128 stands for zero in the data rows.
Here are some points:
[115 189 128 114 121 108 135 148 121 135 155  88 155 128 115  74 108 108
 108 162 128  81 128 121 128 121 222 135 128 121 128 135  94 168 142 101
 135 155 101]
[115 141 162 121 216 169 115 175  88 135 121  74  74 216  61 121 121 101
 128 128 108 115 108 189 168 141 128 175  94 121 128 135 121 135 155 142
 168 243 115]
[ 88 189  88 141 115 121 142 148 108 209 128 115 115 121 121 141 155 128
 142  94  88 168 101  88 162  88 101 115 135 128 115 101 115 108  81 202
 155 155 101]
[128 135 195 108 128 128 121 114 121 108 202 128 202 114 135 121 121 135
 128 168 128 121 148 128 128 175 216 121  94  88 142 141 128 168 135 121
  94  94 141]
[121  88 101 108  95 128 115 114 128  94 135 128 128 175 135 148 128 128
 115 108 135 148  81  74  87 168 128 128 128 128 162 135 115 135 142 121
 115 108 135]
[ 81 128 114 101 108 115 108 155  81 169 121 128 121 175 108 135 115 121
 128 115  88 115 114 135 168 155 108 128  94 121  74 128 121 121 128 128
 189 175 108]
[128 121  88 121 115 101 121 128  88 121 141 121 115 128 135 175 142 114
  94 115 108 148  94 108 135 121 101 108 114 128 135 108 108 121  94 142
 115  94 168]
[135  81 101 195 115  94 135 121 168 121  88 175 108 148 255 175 169 175
 222 108 155 202 114 101 108  67 115 128 148  95 142 121 135 148 121 128
 108 108 121]
[135 121 128 114 115 135 135 114 108 108 128 128 128 114 142 121 108 121
 108 135 115 121 121 101 128 128 115  74 182 108 135  94 135 135 162 148
 108 101 148]
[128 175 135 128 115 115 128 135 135 128 121 135 128 128 135 121 135 101
 108 128 115 108  87  88 114 108 108 121 128 108 108  94 155 121  81 128
  88 121 135]
[148 141 121 128 121 255 108 108 141 108 242 135 255 155 115 121 101 121
  94 175 142 121 195 121 121 189 121 141 155 135 223 162  88 229 128 101
 108 128 135]
[128 182 128 108 128 155 101 195 115 189 121 115 115 168  88 101 135 114
 121 128 108 115 108 135 155 115 128 141 121 155 115 128 101 115 121  94
 229 243 101]
[128 141 148 108 128 115 128 121 101 142 128 142 121 162 128 108 101 101
 108 121 101 135 114 121 114 141 128 128 135 121  88  88 135 141  94 155
 128 128 162]
[148 148 148 128 121 182  94 101 175 115 155 128 115 128  94 108 115 101
 108 202 195 135 128  94 114 148 189 189 135 135 128 195  94 209 142  74
 128 128 128]
[101 108 141 121 162 148 101 155  88 142 114 108 115 202  94 108 108 135
 121 142 108 115 135 135 121 141 128 162  94 155 135 148 108 128 142 115
 148 148 121]
[108  94 101 114 121 121 121 128 175 101 121 148 128 114 121 128 128 162
 115 121 142  88 155 135  94 115 121  88 135 115 128 255 128  81 189 101
 121 128 128]
[135 114 128 121 155  94 175 168 121 142 128 128 128 148 142 135 121 128
 121 135 121 115 135 148 114 121 101 135 114 128 101 108 162 141  88 182
 142 121 128]
[148 148 128 121 121 135  94  74 128 101 155 155 148  81 135  88 115 108
 148  94 189 115 155 121 114 115 142 155 141 135 182 162 128 148 115 115
  94 128 128]
[135 141 121 121 121 135 115 114  94 108 148 108 121 168 121 108 115 108
 115 108 121 115 121 128 121 155 128 128 108 155 155 128  81 128 148 128
 128 115 128]
[121 189 128 155 135  94 121 141 121 135 114 121 135 155  94 128 115 128
 155 115 101 101 128 148 108 115  81 135  81 115 101 128 135  74 142 148
 142 168 128]
[189 128 128 108 108 121 108 114 189 128 121 195 115 101 182 128 121 148
 101 142 255 135 141 128 114 128 135 135 175 115  95 175 135 101 121 108
 115  94 135]
[148 121 141 121 148 236 148 121 121 101 175 115 249 101 108 128 128 108
 115 175 128 148 202  88 121 175 142 121 128 148 162 155  94 155 128 115
 115 121 135]
[ 94 128 121 121 189 135 128 182 108 148 128 115  94 141 101 108 115 121
 142 115 115  74 141 162 128 121 121 168 114 189 128 168 101 148 169  94
 162 141 121]
[115 148 155  94 128 216 128 108 128 142  81  88 135 141  81 115 101 108
 121 148 101 108  94 121 222 141 175 128 108 128 115 128  88 128 121 101
 121 175 135]
[108 114 121 114 135 128 121 114 101 121 141 128 135 168 128 128 101 128
 101 216 128 155 121 135 162 175 255 121 121 115 142 114  94 141 175 101
 135 121  88]
[115 175 141 121 128 121 168 121 128 169 121 101 101 141 101  94 115 121
 121 108 108 101 101 115 121  88  81  94 168 128  54  94 142 128 101 182
 128 148 121]
[169  94 114 135 142 115 155 128 101  88 121 182 108 121 162 189 216 121
 108 121 108 135 101  81 128 115  94 128 128  81 115 114 135 101 108 162
 115 101 141]
[121 189 148 114  95 128 108 121 128 115 128 121 148 121 121 115 108 114
 115 142 121 142 108 108 128 121 135 135 135 121 128 128 108 128 142 128
 101 121  88]
[ 94 135 114 255 162 128 142 175  94 142 108 148 115 155 142 135 175 216
 148 115  88 142 108 189 135 175 135 148  74  88  81 128 255 121 121 101
 135 121 121]
[128 108 128 114 135 155 108 121 115 209 128  94  94 121  54 135 108 121
 115 121  88 135 114 135 188 115 135 182  94 148 101 155 108 121 162 115
 195 175 101]
[ 81 108  61 242 108  94 175 128 121 169  88 148  94 155 135 243 255 222
 121 101 108 108  94 108 128 148  68 141  94 101 135  74 148  74 115 168
 135 108 135]
[121 148  67 135 121 115 155 128 135 128  88 121 135 168 148 168 182 121
 115 115 108 155 114 115 121 121  94  54 168 108  88  88 121 115 108 168
 101 101 121]
[101  40  94 135  95  88 162 141 135 108 108 222 101 135 135 135 202 121
 209 101 121 175 108 135 114  81 148 148 114 128 135 141 128 121 162 115
 121  94 108]
[115 162  67 128 128 108 101 121 101 135 108 121  81 135 148 121 148 121
 135  94 128 135 114  74 121 121  94  61 101  88 115 121 108  94 121 128
 148 108 121]
[128 121 121 108 121 108 101 101 121  88 162 135 128 121 128 108 128 101
 115 108 121 128 108 128 135 135 121 121 135 108 148  94 135 141 108 121
 121 115 202]
[108 135 148 128 121 121 155  88 108 128 128 135 128 121 135 115 108 141
 135 115  81 175 101 121 114 115 101 101 121 142 108  54 182 121  74 148
  94 101 135]
[108  88 101 175  95 115 255 182 121 135 101 142 135 128 128 236 236 202
 101 121 115 155  87 128 114 101  88 128  94 128 115 108 135 121 121 162
 128 121 128]
[175 141  88 128  81 101 115 128 135 101 121 148 128  67 142 135 148 114
 101 108 121 195 121 108  81 115  88 108 189  88 115 175 128 101  88 128
  67 115 135]
[182  74 135 108  88 115 128  94 148  94 135 155 135 121 175 121 128 121
 115 128 142 121 168  88 114 162 148 155 135 121 229 175 121 128 128  74
  94 115 128]
[101 135 128 128 121 115 128 121  94 128 121 128 128 155 128 135 121 101
 135 128 115 108 121 128 135 135 128 135 121 121  88 114 128 121 128 148
 121 121 121]
[115 121 155 114 128 175 101  94 115 121 101  88 135 141 108 115 121 114
 115 162 128 189 128 128 141 135 189 128 108 128 142 141  81 216 128 101
 128 128 128]
[121 135 121 121 108 108 128 108 128 121 108 128 115  88 135 135 142 121
 101 115 121 189 114 128 101  88 135 115 141  95 108 108 115 128 115 142
 121  94 121]
[101 128 114 101 121 135 148 114 121  81 121 202  94 108 216 209 148 121
 101 115 108 162 128 101 101 108 108 115 121  74 108 121  67 108 135 189
 115 115 121]
[108 121 182 114 135 101 108 114 115 128 121 128 121 175 121 128 115 121
 142 148 108  81 155 216 128 115 128 141 101 135 101 135 135 128 148 135
 108 135 108]
[115 101 101 162 202 108 243 148 155 121 121 162 128 135 162 141 135 255
 202 108 108 135 108 243 135 135  88 121 155 135  81  88 255  81 121 175
 121 108 115]
[121 168 114 128 142 115 135  88 148 121  88 142 108 121 209 135 121 148
 142 135 121 148 128 141 101 115  88 141 168 135 142 128 162 121 115 148
 115  94 101]
[135 108 141 101 142 175  94 128 115 142 128  54 101 141 135 141 121 101
 135 175 121  94 135 148 162 168 135 162  88 142 128 128 115 135 162 121
 155 209 121]
[209  88 148 114 142 169  94 128 182 115 128 128 189 128 128 101 115 121
 115 128 209 121 209 108  94 162 142 141 128 162 189 148 121 135 128 128
  88 108 135]
[128 121 128 108 101 108 108 121 115 121 121 121 135 141 128 115 128 121
 115 128 121 128  94 121 121 141 108 141 135 101 121 121 108 141 115 121
 135 115 135]
[115 202 148 121 142 155  88 135 141 121 135 128 135 162  74 121 115 101
 101 202 115 108 141 162 155 128 162 148 121 135 101 135 121 148 162 115
 128 195  94]
[101 135 141 108 115 108 101 108 128 108 128 142 135 121 135 128 108 121
 115 135 121 108 108 101 114 141 128 135 114 108 101 128 121 128 142 121
 101 115 108]
[135 168  67 128 115 115 155 121 128  94 108 148 108  94 135 168 128 121
  88  81 115 148 121  94 101  88 128  81 162  81 108 108 128 115 108 135
 121  94 115]
[128 114 182 128 169 121 135 108 115 128  94 115 108 182  88 115  94 114
 135 168 101  74 135 168 141 135 121 135  94 148 108 141 121 108 135 128
 128 168 115]
[128  61  74 135  81 115 135 114 189  94 108 255 121  88 135 162 216 162
 128 115 169 162  94 108  94  47  88 108 195 128 162 128 155 108 115 108
 128 108  94]
[ 94 168 128 114 162  88 121 128 148 182 135 101 101 101  94 121 115 148
 135 128 115 175 128 175  87 148 115 128 121 162 121 135 115 128 128 121
 135 189 141]
[155 168 222 128 128 128 121 135 135 108 209 135 162  74 101  81 115 121
 101 209 121 108 148 128  87 128 169 135 155 121 128 128 128 182 175 115
 128 121 135]
[155 135 108 135 135 108 243 128 108 121 101 155 115 101 162 128 128 135
 142 115 101 142 114 115 101 108  68  88 242 108  95  74 182  81  88 195
 115  94 108]
[135 202 128 121  88  88 121  94 162 108 128 155 142  61 148  94 108 121
 115 115 128 148 114  94  94  40 121 141 182  81 108 121 142 135 148 142
  81  94 135]
[121 121 121 121 101 148 115 162  88 182 135 101 101 175  88 141 121  88
 115 135  94  88 114 128 108 115 128 121 114 135 115 128 108 128 148 101
 162 202 128]
[216  94 175 121 128 255 101 101 115 128 229 101 182 121 108  88 108 121
 101 128 162 115 161 108 114 202 175 121 121 115 169 135 115 209 101 135
 108  94 249]
[128 182 135 114 115 162  94 108 108 135 148  81 135  88 128 115 101 121
  81 142 128  74 128  88 195 128 128  88 135 108 101 128  88 162 121 115
 121 141 115]
[121 135  74 202 121 108 155 249 108 121  81 121 115 141 121 162 236 141
 189  94  74 155 101 115 128 121  94 141  94  95  61 121 128 155 128 155
 175 135 121]
[128 135 175 135 182  94  74 101 141 121 121 142 189 108 142 115  94 148
 135 135 121 148 195 121 114 128 155 121 135 108 108 135 175 121  88 135
  94 115 108]
[101 128 128 141 128 162 115 108 108 121 182  94 142 141 101 101  81 108
 115 202 121 168 121 141 148 128 162 148  94 135 128 135 128 155 121  94
 128 115 121]
[101 141 101 168 115 115 128 141 135 135 114 121 148 114 135 128 128 108
 121 121  94  81 108 128 128  67 121  88 128 101 115  81 128 115  94 168
 121 121 128]
[108 114 141 114 148 101 128 128 128 148 114 142 108 108  88 128 101 114
 121 128 108 175 121 162 128 121 135 115 108 142 121 121 121 121 121 142
 142 141 108]
[155  40 155 121 115 101 175 121 128  94 128 108 128  94 222 121 115 135
 121 101 148 168 101  67 135 101  74  81 175 101 202 141 108 128 101 195
 142 108 189]
[ 74 141 101 114 121 128 121 168 101 155 114 101 121 182 115 121 128 114
 128 108 135 128 101 115 188 121 121  94  88 128 115 114  67 128 135 101
 189 155 128]
Then 12 other points, each followed by its number:
[115 121 135 195 128 115 142 182 101 162 135 128  94 155 128 182 135 189
 229 121 142 108  94 135 135  54 108  47 135  88  95 114 243 101  88 255
 142 128 108] 0
[148  67 128 101  74 142 108 121 115 101 141 128 142 141 135 108 115 114
 121 115 115 101 128 108 114 148 128 128 114 108 216 128 121 189 142  94
  94 121 189] 1
[115 168 135 121 162 108 168 189 135 229  94  94 108  74 101 115 128 155
 155 121 115 128 108 148 128  81  34 101 101 115  81 121 216  67 108 148
 202 189 115] 2
[155  54 128 135 189 108 155  94 141 121 101 182 128 155 168 121  88 114
 135  88 222 189 182 141 108 121 101 128 148 169 189 108 121 108 121 135
  94 101  94] 3
[ 88  94  81 114 115 108 128 108 128 101 135 175 115 148 148 141 128 128
  94 135 195 148 108 101 101 155 108 121 128 101 223 114 128 128 135 142
  94 115 101] 4
[128 141 128 108 121 142 115 121 128 128 128  81 121 128 121 108 148 128
 135 121 121 115 121 128 128 155 142 108 128 196 148 121  88 141 148 155
 135 148  88] 5
[142 175 141 121 202 101  94 155  94 162 108 115 108 189  74 101 108 121
 135 108 108 115 128 162 255 121 128 121 148 135 128 148 121 101  94 121
 128 148 135] 6
[155 168 175 135 121 148  94 114 168 101 135 135 222 162 128 108  81 128
 121 108 155 108 168 128 108 135 135 135 135 128 229 128 135 168 101 108
  88 108 128] 7
[128 108 128 135 243 142 108 255 101 209 128  88  88 222  88 108 121 148
 162 115 121 168 128 216 135 128 115 155  81 142 128 121 121  88 135 115
 255 189 115] 8
[135 101  94 155 115 128 162 114 148  74  81 135  88 121 189  94 209 175
 222 121 155 135 121 128 114  94  94 115 135 135 162 121 121 162 148 108
 101  94 108] 9
[121 175 121 114 121 108 128 114 121 135 141 121 128  74 142 128 128 108
 128  74 128 135 101 128 121 141 101 128 114  88  95 148 121 135  94 135
 115 108 128] 10
[108 108 121 195 135 115 115 202 115 169  94 108  94 128 121 101 135 202
 175 108  94  74 135 155 108 128  81 148  67 135 108  88 202  81 101 182
 135 115 108] 11
Which two of these numbered points are nearest to each point below by angle, seen from the average point of the first points? Their numbers follow each, nearest first.
[108 128 135 121 155 148 108 249 101 209 108  81 115 202  67 121 121 114
 121 135 115  74  87 135 114 148 108 141 121 121 121 108  88 135 128 128
 229 255 148] > 8 2
[128 121 108 114 128 128 108 114  88 115 168 128 128 121 135 115 128  94
 121 128 121 148 114  81 121 121 121  88 108  81 135  81 108 175 115  94
 115  94 216] > 1 10
[115 135  40 141 135 101 168 114 108 128 135 115 115 101 168 141 142 255
 162 108 128 175  94 108 128  67 101 141 202 128 121 148 128 121 169  81
 108  94 115] > 9 0
[135  88 108 121 101 121 128 121 128 101 128 168 128 108 128 121 128 135
 115 135 135 189 128 115 108 148 142 115 128 121 148 148 101 135 148 121
 121  94 121] > 4 3
[142 128 189 121 128 128 115 101 128 128 155 128 175 135 135 128 101 101
 108 115 128 115 148 115 121 128 128 121 135 121 148 128 121 175 108 101
 142 108 128] > 7 1
[108 148 229 128 142 115 121 114 148 115 135 142 255 101 121 108 115 101
 121 195 128  94 202 121 128 121 148 115 128 115 108 148 168 148 108 128
 135 115 108] > 7 3
[128 128 135 168 135 101 135 135 135 135 108 142 108  94 135 128 128 236
 148  94 135 101 121 128 101  27  74  94 216 142 121 108 255 115  54 255
 115 108 101] > 0 11
[121 135 101 242 115 121 135 216 108 216 108 155 108 101 135 128 135 162
 169 128 108 142 121 121 182 155 115 135 101 115 128  88 135  74 115 189
 202 128 108] > 11 2
[135 108 148 114 101 128 135 114 128 101 108 175 135 108 182 135 135 114
 101 115 148 148  81  94 114 121 101 115 128  95 142 114 121 128 115 115
 108 121 141] > 4 1
[128 114  81 255 101 108 182 229 115 121  94 115  94 114 121 148 175 255
 148 128 108 101 128 135  81 108 115  88  94 121 135 148  88 121 128 155
 128  94 128] > 11 0
[101 121 128 114 175 142 155 222 101 255 128  74 115 114  94 121 128 141
 148  74 108 135  94 135 135 135  41 121 135 108 121  88 175 141  61 255
 189 249 115] > 2 8
[101 114 101 155 108 101 128 189 121 255  61  94  94 128  81 128 255 135
 135 115  94 115 114 148 168  40  68 141 114  81 108 101 128 135 108 175
 202 148 121] > 2 11
[ 94 141 135 128 162 182 108 195 128 236 128  81  81 168  74 135 121 121
 128 142 115  74 101 141 128 162 121 182  94 148  88 128  81 108 121 115
 249 222 135] > 8 2
[121 155  88 114 108 121 108 168 148 148  81 121 108 128 128 128 128 121
 128 115 115 142 101 108 148  67 135 168 128 142 101 141 142 108 162 108
 148 195  88] > 2 8
[128 114 121 135  95 108 162 114 128  94 114 148 115 141 155 175 169 135
 155  81 128 128 121 115 114  94 121 121 121 115 128  94 135 101 128 121
 121  94  94] > 9 0
[202 148 141 121 121 135 121 101 135  94 128 128 162 128 121 115 101 141
 101 115 169 128 168 121 135 148 148 128 135 148 128 168 142 141 128  88
 101 115 115] > 7 3
[128 141  81 114 148 162 121 114 128 108 128 121 142 182 121 115 128 128
 115 175 142 115 128 155 128 148 216 135 135 216 115 162 108 135 255  88
 128 121 121] > 5 8
[155  74 121 108 128 108 128 101 128 101 121 135 135 101 135 128 128 135
 128 108 155 182 141 135 121 135 121 128 135 169 121 141 121 121 135 128
 101  94 121] > 3 9
[ 94 114 128 114 169 128 108 128 141 142 101 108 142 175 135 135 135 148
 135 115 128 135 141 209 128 128 121 236 101 155 121 141 101 101 202 128
 162 168  94] > 8 5
[155 114 114 101 101 128 108 114 141 115 128 128 148 108 121 115 121 108
 128  88 128  88 121 108  94 168 128 115 114  88 142  94 101 155 115 128
 101 121 216] > 1 7
[115 202 114 128 101 121 121 128  81 135 135 101 108 141 128 128 128 114
 108 135  88  94  81  94 249 128 115 108 101 121 108 121 121 121 135 121
 135 121 115] > 6 10
[115 189 249 101 135 115 108 108 162 101 141 121 142 114 128  94  81 101
 101 175 121 189 168 135 108 115 128 148 195 128 101 121 142 209 101 135
 115 121 115] > 7 10
[128 101 114 108  74 115 108 108 108 108 148 121 142 141 162 128 121 141
  67 115 128 108 101 121  94 162 128 128 108 121 135  94 121 168 115 128
 121 101 229] > 1 4
[108 155 121  94 128 108 135 155 128 121  88 142 101 121 148 162 182 182
 255 128 101 162 114 162 114 108 101 155  88 135 121 141 121  94 196 101
 148 128  94] > 9 11
[121 128 128 128 135 148 115 135 128 148 121  81 101 101  88 115 115 114
  88 148 121 135 148 162 141 135 135 168 114 196 135 175  67 128 196 115
 128 162 108] > 5 8
[128 121 128 108 115 155 142 114  94 128 155 108 128 128 101 108 101 108
 101 128 121 108  87 101 128 141 135 121  81 121 128 114 108 168 115 128
 128 128 189] > 1 10
[155  94 101 135 128 121 115 101 128 128 148 168 142 128 175 115 121 128
  94 101 195 142 101  88 101 115 121 121 121  81 182  88 128 135  94  94
 108  94 175] > 4 1
[121 101  61 128 121 108 209 189 135 128  74 155 101  74 128 189 255 162
 195 101 108 148 114 135 135  47 101 168 128 121 101 128 142 135 135 142
 135 121 121] > 9 0
[128 108  88 128  95 121 128 121 115 128 114 135 108 168 128 175 142 128
 121 135 115 142 108 108 128 101 101 128 128  95 128 108 115 115 142 108
 121 115 128] > 4 9
[142  54  67 128  81  94 142 128 148 121 114 182  94 121 142 209 121 168
 142  88 135 115 101 115 108 115 115 128 148 115 142 141 128  74 155 115
 128  88  94] > 4 9
[ 88 141 121 135 142 128 135 182 101 175 108  94 115 141 115 121 182 135
 155 101 101  88 108 148  94  88 115 148  67 115 115 135 135  94 128 135
 148 141 121] > 11 2
[115 101 135 135 115 101 108 128 115 101 121 135 108 175 135 182 128 121
 121 115 121 115 128 121 108 148 115 135 101 121 121 121  94 115 148 128
 128 108 121] > 4 1
[135 128  94 114  88 115 128 128 108 101 141 121 121 108 162 141 175 108
 121  94 121 135  81 108  94 115 128 108 128  47 115 128 135 128  81 142
  94 121 155] > 10 1
[128  81 121 141 115 169  81 101 101 101 141 101 162 148 115 121 108 108
 108 162 128 148 135 115 128 175 128 128  94 128 135 135  88 189 121  88
 128 121 155] > 1 7
[155 121 128 114 101 162  81 121 195  94 155 128 195  67 121 121 115 101
 108 135 182 108 209 115 101 121 222 155 148 155 255 155  88 135 128 101
 108 115 108] > 7 1
[175  88 128 121 142  88 135 128 128 121 128 135 128 135 121 121 115 121
 115 101 135 135 121 121 108 128 108 135 175 148 148 101 142 128 121 115
 101 108 121] > 3 4
[128 148 128 121 135 148 121 114  74 189 135  81 121 135  81 108 115 114
 108 148 108  88 108 141 255 175 128 141  94 128 121 114 121 128 142 121
 128 175 148] > 6 8
[202  88 128 108 115 101 108 108 162 108 121 155 148  61 135 121 115 128
 115  94 255 175 188 128 128 115 135 255 168 175 162 121 121 121 135  74
 108 115 101] > 3 7
[121 155 121 128 128 128 115 121  61 148 135  81 115 121  94 128 115 108
 115 142 108  94  94 101 215 141 115  74 101 115 121 121 108 148 128 128
 135 148 155] > 6 5
[115 135 121 141  68 121 148 121  67 128 128 128 121 101 175 115 169 121
 101 101 101 142  94 108 121 135 101 168 114 108  95 114 142 135  81 135
 121 115 141] > 10 11
[121 141 128 101 115 142 115 141  81 128 128  81 101 162  94 121 121 135
 142 128 128  67 101 121 188 175 121 108 114 121 115 101 135 141 121 115
  81 121 135] > 6 5
[148  54  47 162 101 108 222 121 135  94 114 255 128 128 255 175 243 242
 175 115 202  67 135  88 101 141  94 108 155  95 128 128 209 108 121 121
 108 101 108] > 9 4
[121 101 182 168 189 135 155 135 115 128 141 128 108 121 121 121  81 162
 101 115 108 155 114 222 114 128 101 162  94 121  74 114 202 121 108 202
 115 121 135] > 11 0
[ 88 182 141 108 175 101 108 108 121 128 114 128 128 128 128 135 108 108
 121 115 135 135 128 175 175 115 175 128 108 121 115 209 128 128 108 108
 135 115  94] > 6 10
[128 255 155 108 121 169  81 141 115 169 128  94 115 128  54 121  94 135
 115 249 108 175 108 128 255 135 155 115 121 169  74 135  81 148 115 108
 168 195 101] > 6 5
[155 108 135 108 115 128 108 108 121 121 141 128 128 135 121 121 135 114
 115 101 155 128  94 101 101 162 128 115 114 115 142 121 115 135 128 101
 115 121 155] > 1 4
[108 141  47 148  88 101 142 249 141 155 101 128  81 155 121 115 255 162
 182 121  74 128 108 115 148 128 115 115  88  61 115  88 142 128 121 175
 182 121 128] > 11 0
[ 74 128 121 128 101 128 142 135 195 128 114 128 108 121 101  94 121 242
 148 108 128 162 135 148  94 162 101 216 135 175 121 209 155  81 162 101
 135 148 115] > 11 2
[162 121 182 114 115 229 115 128 121 115 182 115 255 101 142 101  74 108
 115 236 182 121 188 115  94 182 108 168 128 115 182 195  74 135 115 115
 101 108 141] > 7 1
[101 121 108 141 108 101 142 128 175 108  74 175 108 114 142 135 169 162
 216  81 135 108 135 128  94  94 148 255 175 135 128 135 115  61 209 108
 108 115 115] > 9 3
[135 155 155 121 121 101 155 114 135 142 128 101 108 114 121 128 128 128
 101 121 115 175 108 115  94  88  88 115 182 128 121 121 168 121  68 155
 115 128 128] > 2 10
[115 189 121 141 128 196 108 121 121 155 141  74 135 108  67  88 101 121
  94 148  94  81 121 121 162 141 148 108 128 182 101 121 108 162 135 115
 168 141 115] > 5 6
[121 114 242 121 148 128  81 101 128 128 155 121 195 141 135 101 121 114
 115 168 189 148 121 135 121 189 162 128 121 142 135 141 162 162 121 115
 115 115 162] > 7 1
[169 121 121 114  81 115 135 114 135 128 128 142 142  54 128 108 128 135
 128  94 142 128  87 108 101 108 108 115 148  81 128 128 128 135  81 115
 135 108 155] > 10 1
[135 114 108 114 121 115 135 121 135 115 114 108 121 135 135 135  88 128
 128 115 121 128 101 141 114 155 128 115 101 128 155 121 121 121 148 108
 142 121 101] > 4 5
[155 114 128 108 115 189 128 128 128  94 255 115 148 101 128 135 121 108
  94 135 142 135 135  88 121 155 189 141 121 121 148 128 121 216  94  94
 115 115 255] > 1 7
[135 141 101  94 101 121 142 168 168 128 162 155 115 128 128 162 148 182
 148 121 101 249  94 121  94  74  94 155 148 135 101 114 128  54 121 135
 115 121 115] > 2 0
[ 74 148 101 222 155 108 142 135 121 209  61 121 121 128 108 108 169 148
 243 135  74  81  87 115 135 141 135 148 135  88 121  61 142  94  81 195
 189 175 162] > 11 0
[ 88  81 101 121 255 121 101 216 121 142 114 128 115 216 101 128 135 182
 155 115 121 182 175  81 128 135 121 255 108 142 128 168 135  81 196 135
 135 148  94] > 8 11
[115 209 128 108 115 128 128 121 121 142 141  61 142 101  88 128 128  88
 121 148 115  94 108 108 162 121 175 115 128 142 128 128  81 162 128  94
 128 108 108] > 5 6
[ 81 216 108 108 121 128 115 121 128 162 101  94 121 121 108 135 115 128
 108 128 121 115  87 121 148 135 121 135 108 121  95 114 108 108 135 115
 142 168 115] > 2 10
[115 189 141 108 155 135 142 108 141 155 114  88 121 101 108 135 135 121
 108 121 121 148 114 135 128 108 135 115 175 162 115 141  88 121 128 128
 121 148 108] > 5 6
[115 168 135 121 115 121 108 108 148 142 128  67 135 148 108 141  94 128
 121 162 115 148 114 121 188 108 128 141 135 142 115 148 115 141 155  67
 121 162 115] > 6 5
[115 128 121 101 128 162 128 128  94 155 141 128 115 162 121 128 115 101
 101 128 115 142 101 115 195 175 128 148 141 121 121  94 101 162 142 121
 155 148 155] > 6 8
[101 141 141 195  74 121 128 189  67 189 128 128 115 148 148 222 142 121
 128 148 135 155 128 101 148  88 115  88  74  88 101  74 162 108 115 168
 168 128 135] > 0 2
[135 135 101 114 128 108 121  88 189 108  88 155 121 135 128 128 115 114
 128 101 175 121 175 148 121 115 128 128 141 182 135 195 115  81 169 108
 101 108 121] > 3 9
[108 155 141 108 115 115 121 108 148  94 121 128 121  88 121 115 128 101
 135 135 128 135 108 101 121 115 128 115 128 115 101 121 128 135 128 142
  94 101 115] > 10 9
[121 128 135 168  95 148 162 175  88 135 108 135 128 141 168 255 196 148
 202 108 115 175 101 121 121  81  54 128 114  81 148 101 128  94 148 168
 128 108 121] > 0 9
[ 81 114  81 121 121 115 108 202 101 175 108  81  94 189 128 128 128 121
 115 115 121 142  94 128 155 148 128 108  81 142 108 128 121 115 155 115
 175 128 108] > 8 11
[ 81 121 148 108 101 101 108 114 128 108 141 115 128  67 128 101 108 108
 108 128 101 142 128 128 128 101 121 101 128 115  95 114 128 135 115 135
  94 121 121] > 10 2
[135 141 216  94 121 175 115 114 141 101 175 115 195 108  94  94  81  94
 101 128 155 115 148 141 121 135 196 121 114 135 121 135 101 216 115 101
 115 128 135] > 7 1
[108 209 114 141 108 108 142 114 128 121 135 128 128 121 135 135 128 128
 182 115 108 162 108 135 135  40 121 141 114  95 135 114 142  74 121 189
 121 121  94] > 0 2
[101  94  74 195  95 101 182 155 148 135 114 202  94 141 175 175 189 121
 249 108 128 108 128 128 114  81 108 135 128 128 121 128 142  88 196 135
 121  88 108] > 9 0
[128 128  74 148 128 128 128  94 115 182 135  94 108 135 108 135 128 128
 121  81 128 135 108 135 209  94  88 135  61 128 108 114 115  94 142 168
 216 135 101] > 2 8
[135 121 195 128 121 175 128 114  94 121 255 135 115 135 115  94 128 101
 108 148 115  94 128 115 114 229 142  94 101 128 115 101 128 243 162 121
 128 128 175] > 1 5
[108 155  94 114 135 135 101 162 128 189 128  81 101 101 135 101 135 135
 121 108 121  94 114 115 168 121 121 128 128 135 101 128  54 121 135 128
 142 182  61] > 5 6
[162  94 108 128 202 101 121 114 202 115  94 142 121 135 148 128  94 128
 202  81 142 148 188 229 128 115 101 101 121 189 128 148 202 108 142 128
 101 115 128] > 3 9
[101 135 128 121 142 142 128 242  94 209 108 101  94 175 115 121 121 128
 135 128 121 115  87 148 162 135 108 202 101 128  74 135 115 108 148 128
 121 175 115] > 8 2
[115 141 128 121 121 121 128 168 121 148  81  94 108 128 108 101 121 175
 148 128 115 142 141 222 128 115 128 195 128 162 108 182 101 141 169 108
 216 155 101] > 8 2
[128 135 101 135 108 121 142 114 101 101 128 135 128  94 168 155 148 101
 121 108 101  54 135  88 128 141  94 108 101  95  88 141 128 108 135 128
 121 101 148] > 10 11
[ 81 121 175 255 108 108  74 101 135 101  81 155 108 141 148 135 115 148
 255  88  88 142 121 209  94  54  68 148 141 115  95 121 222  88 121 108
 128 101 121] > 11 0
[115 128 162 121 128 101 182 135  88 115 101 135 101 108 128 148 162 128
 135  81 128 135  87 115 108 128  88 135 128  54  88 121 121 121  94 162
 108 108 148] > 10 0
[128 141 168 121 155 108 108 128 128 101 135 135 169 121 121  81 121 114
 101 135 162 135 148 128  94 135 128 115 121 121 135 128 175 202 108 128
 121 115 162] > 7 1
[101 162 108 128 115 121 135 128 162 121 128 121 108  61 115 135 135 108
 121 101 115 115 101 135 128 148 121 135 168 135 101 114  88 115 121 121
 115 128 101] > 10 5
[148 114 175 135 135 196  81 121 182 128 155 108 222 108 108 108  81 135
  88 255 162 142 148 101 108 135 182 101 148 196 148 189 115 182 121 121
 115 135  88] > 7 5
[121 135 128 121 128 128 128 135 115 189 128 108 115 162 115 115 128 135
 142 115 121 121 108 141 168 135 121 162  88 135 101 141 108 108 155 115
 195 168 108] > 8 2
[108 189 155 135 128 101 128 101 175 101 128 142 128  81 142 115 135 128
 135 115 121 142 114 108 101 128 135 128 128 135 115 128 168  94 121 162
  94 121 101] > 10 2
[128  81 128 121 169 101 175 108 168 128 135 128 115 162 121 121 101 114
 182 142 135 121 168 216 114 101 121 135 141 169 148 162 162 108 135 108
 108 108 108] > 3 9
[115  81  67 168 128 121 155 135 108 101 121 168  94 121 162 141 101 128
 128 101 108 182  87  88 121 108 121  81 114  95 101  47 135 108 142 216
 108 108 168] > 0 4
